In the rows, 128 means zero.
runs of hidden systems:
seq 1, Pabi (8 x 20):
[[144 145 176 163 126 179 116 117 160 123 158 138 129 133  60 115 123 182
   91 128]
 [153 117 139 128 148  81 135 124 165 122 197 146 194 122 105  92 153 117
  129 148]
 [102 101 121  71 165  53  85 180 127 124 130 143 129 130 148 131 125  90
  140 119]
 [ 87 107 166  93 155 168  99 156  94 154  85 124  98 153 129 123 102 136
   78 123]
 [122 160 180 122  92 201 147 121 131 158 161 136 161 137  98 132 126 146
   94 171]
 [136 165 100 102 104 102 107 125 182 118 176 168 197 147 120 129 127 143
  146 152]
 [101  86  81  95 180  85  96 128 127 118 115 128 165 152 191 124 116 129
  136 133]
 [ 78 109 158 112 151 172 121 146  95 125 119  93  92 126 179 177 109 112
  121 145]]
seq 2, tomi (8 x 20):
[[108 118  59 118 102 130 117 128 133 131  99 140 208 123 159 157  89 164
  142 148]
 [108 107  93 129 161 105 127 117 127  89 147  97 118 121 210 172 126 103
  175 137]
 [122 146 145 146 146 149  64 166 119  97 154 131  97 163 122 195  85 134
  149 119]
 [120 104 125 183 121 174 120 115 150 101 140 111 159  96 114 164 104 197
  119 137]
 [143 100 150 170 178 111 141 107 159  86 208 100 140 108 141 128 153 122
  144 139]
 [131 102 164 134 184  94  64 171 139 110 159 147 128 144  76 114 113 143
  108 105]
 [ 87  72 163 118 151 155 128 126 142 138 105 113 136  84 110  99 129 171
   68 134]
 [108 133 192  87 147 140 157 113 150 140 188 121 130 123 140 100 169  88
  106 169]]
seq 3, dafez (8 x 20):
[[161 116 145 170 192  96  88 137 135  90 195 130 130 162 116 131 124 123
  147 114]
 [100  72 152 144 176 147  91 145 130 118  99 117 111 110 103 119 106 180
   81 105]
 [112 133 186  99 138 174 161  89 158 146 153 120 120 125 126  81 162 131
   82 159]
 [160 169 164 126 111 117 108 151 151 137 187 169 167 155  61 115 130 129
  127 133]
 [107  92  99  86 140  80  88 160 138 147  88 161 179 119 102  95 111 154
  100 117]
 [ 90 131 142  45 158 129 117 128 116 152 120 128 115 169 177 101 136  85
  111 151]
 [116 187 149 106  95 176  90 157 114 136 149 152 136 179 120 179  92 131
  133 150]
 [107 119  76 117  84 142 137 121 143 141 104 138 216 102 142 146 103 169
  125 158]]
seq 4, ponu (8 x 20):
[[127 153 141  81 104  85 166 121 162 129 172 130 123 100 142 110 181  70
  151 148]
 [150 156  94 117 136  80  72 159 110 124 100 159  96 184 112 126 105 119
  155  91]
 [ 98  78 114 127 134 149 144 128  88 160  49 109 140 107 149 117 111 151
   91 128]
 [107 170 170  96  88 173 168 110 141 129 159 109  90 112 149 150 158  95
  132 159]
 [174 181  84 163  86 112 114 137 124 118 137 155 143 158 100 156 109 130
  177 113]
 [120  56  78 153 151  80 148 126 107 125  92 104 161  83 164 122 127 128
  137 117]
 [101 130 169 110 162 145 121 120 138  99 142  97  34 117 154 142 151 103
  128 120]
 [165 170 139 184 100 175 114 126 115 129 118 140 111 158  65 140 103 169
  121 110]]
seq 5, dafez (8 x 20):
[[100  90 169  89 190  89  87 175 119 128 125 124  89 131 124 117 130  98
  108 109]
 [103 171 163  83 119 187  98 123 141 142 101 143  78 163 115 122 118 153
   90 130]
 [137 159 137 119  70 165 165 124 117 177 130 154 201 137  99 111 125 133
  106 167]
 [117 125  94  85 109  53 118 161 152 131 153 157 191 107 134 134 134 100
  159 140]
 [113 124  80  94 173  99  70 135 117 112  98 135 112 183 181 132 104 126
  147 115]
 [ 98 120 149 136 134 202 129 134  75 142 107 103 119 154 165 172  97 127
  115 154]
 [111 152 134 137  76 175 158 108 169 110 171 117 156  80 137 175 135 149
  142 165]
 [169 119  76 171 145  89 130  94 160 101 164 133 184 131 133 111 136 152
  159 127]]
seq 6, ponu (8 x 20):
[[173 150 111 145 125 107 175  91 120 135 176 128 172 162 153 103 153  91
  160 156]
 [114  97 120 117 151  62  81 196 109 111 139 138 129 116 127 168 108  93
  159 109]
 [ 91 108 110 106 156 165  93  98 157 112  78 119  95 132 151 117 111 190
   95 122]
 [148 146 180 161 132 197 173  98  89 151 160 108 133 163 131 122 137 113
  110 158]
 [135 146 133 134  79  96 117 174 151 119 175 151 176  87  85 172 123 121
  156 136]
 [132 108  64 116 166  76 107  91 171 101 115 135 140 130 163  89 142 151
  142 114]
 [124  97 176 137 199 139 116 142  70 140 125 104  88 170 147 117 123  93
  109 125]
 [ 95 148 167 115  83 181 106 161 148 135 130 142 132 102  76 164 102 168
   98 137]]
seq 7, nekur (8 x 20):
[[133 140  64 130 103 134 149 106  88 142  50 119 104 144 168 131 119 122
  149 113]
 [133 134 126 156  96 149 174 136  63 142 107  98  99 114 161 175 124  83
  164 130]
 [138 158 114 159  70 134 151 128 138 105 110 111  66  77 120 173 139 125
  163 107]
 [183 136  94 210 113 130 169  87 119 112 113 108 102 118 118 123 141 143
  160 103]
 [161  95 147 193 149  97 168 131  95 121 138  94  86  91 115 120 151  92
  147 100]
 [145 127 164 155 134 127 137 127 131 122 108 116  37 102  79 101 152 129
  109  85]
 [177 146 161 169 116 143 165 109 110 161 116 136 114 142  65  72 149 133
  101 114]
 [149 119 151 118 104  78 173 145 120 165 123 142 135  93  82  79 166  88
  118 120]]
seq 8, tomi (8 x 20):
[[ 71 113 143  81 152 155 106 119 168 103 161 109 135 113 178 157 123 141
  118 162]
 [105 133 155 106 162 155  88 144 134 118 190 137 178 177 151 159 104 136
  122 170]
 [ 88  89 116 112 141 120  93 153 153 116 151 136 208 108 141 162  98 164
  123 156]
 [ 81  88 127  98 182 121  95 124 163  91 163 109 139 117 184 151 124 139
  129 149]
 [ 94 113 170 110 175 158  72 164 126 112 174 125 142 161 140 168  98 135
  113 150]
 [ 86 107 146 115 131 158 103 141 164 115 163 127 192 100 125 161 104 174
  105 163]
 [100  97 137 103 179 119 110 113 171 101 190 117 174 129 170 127 134 138
  124 161]
 [ 95  95 154  96 184 115  67 173 127 120 164 138 162 153 137 146 101 129
  114 143]]
seq 9, Pabi (8 x 20):
[[125 126 140 146 136 153 130 148  87 134 178 117 186 160 159 181 104 102
  149 169]
 [ 81 126 104 104 109 134  86 141 187  88 127 136 130  88 133 179 105 177
  136 127]
 [130 116 138 137 199 157 116  71 145 106 152 107 113 176 169  96 137 153
  111 139]
 [131 110 165 170 145 129 122 166 102 110 200 110 149 117 127 189 110 101
  155 143]
 [101 117 135 113 137 114  77 142 196  88 132 140  98  88  95 134 127 178
  115 104]
 [143 107 176 138 207 131 128 100 124 133 168 118 123 171 132  69 148 121
   95 137]
 [119 118 175 127 122 104 110 201 110 134 179 139 154 107  93 172 116  88
  139 138]
 [ 93 126 137  73 134 120  76 139 183 128 103 158 117 122  93  96 122 174
   85 117]]
seq 10, nekur (8 x 20):
[[110 156 138  70 119  92 105 177 122 130 172 148 141 150 152 163 125  67
  161 151]
 [ 95 126  75 109 106 138  78 143 148 115  75 145 140 120 133 161  85 188
  125 118]
 [120 121 111 146 143 173 163  81 112 128 150 102 173 152 200 138 128 128
  137 173]
 [120 140 140 123 130  96  97 168 140  89 186 125 102 119 144 197 122  88
  180 128]
 [127 111  95 170 142 153  86 112 161  91 104 124 122 119 114 145  97 209
  120 103]
 [146 104 158 172 174 159 162  90 119 118 193  97 159 141 153 120 147 121
  122 160]
 [126 131 168 120 152  81  85 173 163  96 189 140  95 112  89 144 136 107
  143 108]
 [130 110 120 145 156 148  93 105 157 125 100 144 147 145  91  84 111 205
   82 112]]
seq 11, Vir (8 x 20):
[[130 174 112 114 116 135  74 160 117 122 155 156 149 192 135 180  84 123
  161 139]
 [ 95 112 103 142 111 184 124 111 145 113 124 110 176 103 157 175 100 184
  124 154]
 [122 134 155 135 167 149 134 102 152  90 205  99 108 137 175 152 148 105
  153 154]
 [139 136 137 161 154 126  57 164 141  89 170 145 126 156  95 173  92 154
  145 112]
 [110  74 135 165 158 157 123 107 160 106 138 109 165  89 119 124 117 195
   92 138]
 [131 108 179 119 200 107 119 119 152 108 193 117 114 143 136  94 158 103
  114 137]
 [128 130 147 114 158 111  54 169 137 132 132 168 142 167  72 110 100 159
  100 110]
 [101  92 146 108 139 159 143 107 142 159 113 131 188 114 118  79 134 169
   66 155]]
seq 12, Vir (8 x 20):
[[153 170  56 133 102 117 113  87 174 100 112 148 125 146 133 118 130 169
  158 111]
 [131  86 121 180 173 153 149 120  58 134 106  91 135 146 174 147 109 119
  130 132]
 [ 89 126 162  93 115 107 115 180 151 103 153 121  82  71 125 176 137  98
  142 124]
 [170 175 125 172 112 155 126  86 169 108 133 139  96 140  82 106 136 178
  123 105]
 [156  74 134 191 167 108 158 136  73 143 146 106 183 127 129 119 126 109
  129 135]
 [ 91 104 112  71 142  57  99 156 171 106 122 139 105  83 138 123 144 112
  137 111]
 [143 156 137 134 141 172 117  93 126 136  85 132  70 176 106  85 124 164
   95 105]
 [136 107 178 145 120 135 164 163  71 174 145 124 174 120 101 129 127  87
  112 151]]

runs to name:
seq 13 (2 x 20):
[[110 143 150 119 100 128  73 188 150 115 142 156 132 109  68 173  98 157
  124 114]
 [111 114  82  85 128 127 141  84 155 149  73 136 166 131 154  70 138 165
   96 141]]
 : dafez
seq 14 (2 x 20):
[[146 131 196 133 143 115 139 128 162 132 187 137 123 115  71  80 165 119
  100 130]
 [140 133 146 107 140  92  88 156 152 141 122 170 129 142  52  77 130 148
   93 101]]
 : dafez
seq 15 (2 x 20):
[[122  71  98 168 145  81 132 141 129  92 112  96 103  61 145 157 131 127
  158  96]
 [135 116 148 158 157 116 123 116 139  97 113 105  28 103 113 114 152 128
  130  84]]
 : Vir
seq 16 (2 x 20):
[[134 136 149 189 101 172 118 154 107 110 134 116 103 110  95 199  95 149
  143 117]
 [158 138 123 188 118 142 148  86 182  86 169 117 127  92 105 131 144 170
  142 124]]
 : tomi
seq 17 (2 x 20):
[[112 141 194 126 125 201 159 122  99 153 162 110 135 143 139 141 132 109
  104 172]
 [135 181 122 121  83 133  94 147 171 112 172 167 162 137  88 167 108 156
  149 136]]
 : Pabi
seq 18 (2 x 20):
[[ 98 114 177  98 120 159 144 120 166 141 123 123 119  78  91  92 151 161
   70 138]
 [169 191 149 108 104 123 147 104 147 152 162 160 132 169  92  79 159 105
  125 140]]
 : ponu
seq 19 (2 x 20):
[[116 149 136  90 114 130 178  78 167 122 142 110  87 102 165  97 186  99
  134 145]
 [162 176 142 115 134 122 103 144  91 160 140 163 139 221 107 105 116  99
  128 132]]
 : tomi
seq 20 (2 x 20):
[[151 123  74 126 129  88 111 106 168 130 107 163 183 136 101  73 128 175
  117 119]
 [117  83 148  99 188  90 123 158  78 152 129 124 140 157 158  99 133  75
  115 137]]
 : dafez
seq 21 (2 x 20):
[[156 118 117 140 152  99 141  82 167 124 109 135 106 119  98  45 164 155
  104 101]
 [154 118 187 135 160 105 133 158  83 160 135 136 105 153  82  83 143  83
  106 116]]
 : dafez
seq 22 (2 x 20):
[[ 91 142 157  71 120 108 119 147 182 100 178 126  92  89 140 154 154  96
  146 138]
 [150 155  82 144 138 137  75 108 148 113 104 157 133 187 111 118  99 190
  128 107]]
 : nekur
seq 23 (2 x 20):
[[136 111  92 175  80 103 152 161 107 120 107 115 140  64 114 180 114 124
  165 112]
 [124 116  94 139 137 104 146  89 164  86 113  99  66  81 162 123 160 136
  152 105]]
 : ponu
seq 24 (2 x 20):
[[124 117 151 124 153 183 160  84 103 168 102 118 143 164 143  70 136 141
   78 152]
 [127 150 191 114 104 122 133 171 136 136 201 141 154 111  88 151 135  92
  133 156]]
 : dafez
seq 25 (2 x 20):
[[127 142  70 151  97 163 116  92 154 111  84 131 147 121 135 141 103 201
  132 122]
 [143 117 106 163 151 133 178  65 136 107 156  93 137 124 190 120 156 118
  153 149]]
 : Pabi
seq 26 (2 x 20):
[[149  91 153 160 191 117 110 118 138 129 167 134 171 153  98  81 129 156
   94 130]
 [104  61 164 109 159  85 129 164 129 142 129 125 149  79 104  99 143 116
   94 127]]
 : tomi
seq 27 (2 x 20):
[[116 112 130 143 129 125  89 157 136 115  74 130  64  96  84 138 111 167
  113  80]
 [135 128 172 167 132 194 176  77 126 126 136  94  89 113 127 112 155 144
  102 139]]
 : tomi
seq 28 (2 x 20):
[[ 74 113  83  86 135 137  90 121 159 100 104 121 134 120 186 165 101 163
  135 139]
 [133 141 135 162 163 192 138  85 101 116 151 101 119 184 183 149 116 131
  133 155]]
 : ponu
seq 29 (2 x 20):
[[170 135 143 171 139 167 159  92  88 168 119 129 158 177 102  76 131 141
  101 137]
 [114 104 170 116 112  83 134 189 135 136 163 133 149  62  86 144 140  95
  127 133]]
 : dafez
seq 30 (2 x 20):
[[112 134 126 102 157 103  58 159 167  91 184 151 151 160 130 162 107 139
  146 133]
 [ 90  71 117 138 172 155  88 130 133 112 115 114 166 125 147 151  87 185
   97 138]]
 : tomi
seq 31 (2 x 20):
[[115 182 145 115  77 212 143 119 105 152 115 131 118 156 137 161 112 133
  122 155]
 [148 165  80 151  85 153 132  93 161 117 143 147 187 141 123 144 113 177
  146 147]]
 : Pabi
seq 32 (2 x 20):
[[ 75 117 132  40 142 119 121 115 173 132 107 129 109 109 161  94 152 127
  101 140]
 [140 180 118 102 129 148  93 130 101 151 124 158 141 226 140 124 103 118
  130 141]]
 : nekur
seq 33 (2 x 20):
[[161 125  89 151 173 104  92  98 139 116 101 145 120 180 117  75 120 168
  120  95]
 [127  68 152 165 146 123 159 158  61 151  97  94 116  92 125 134 126 101
  118 117]]
 : tomi
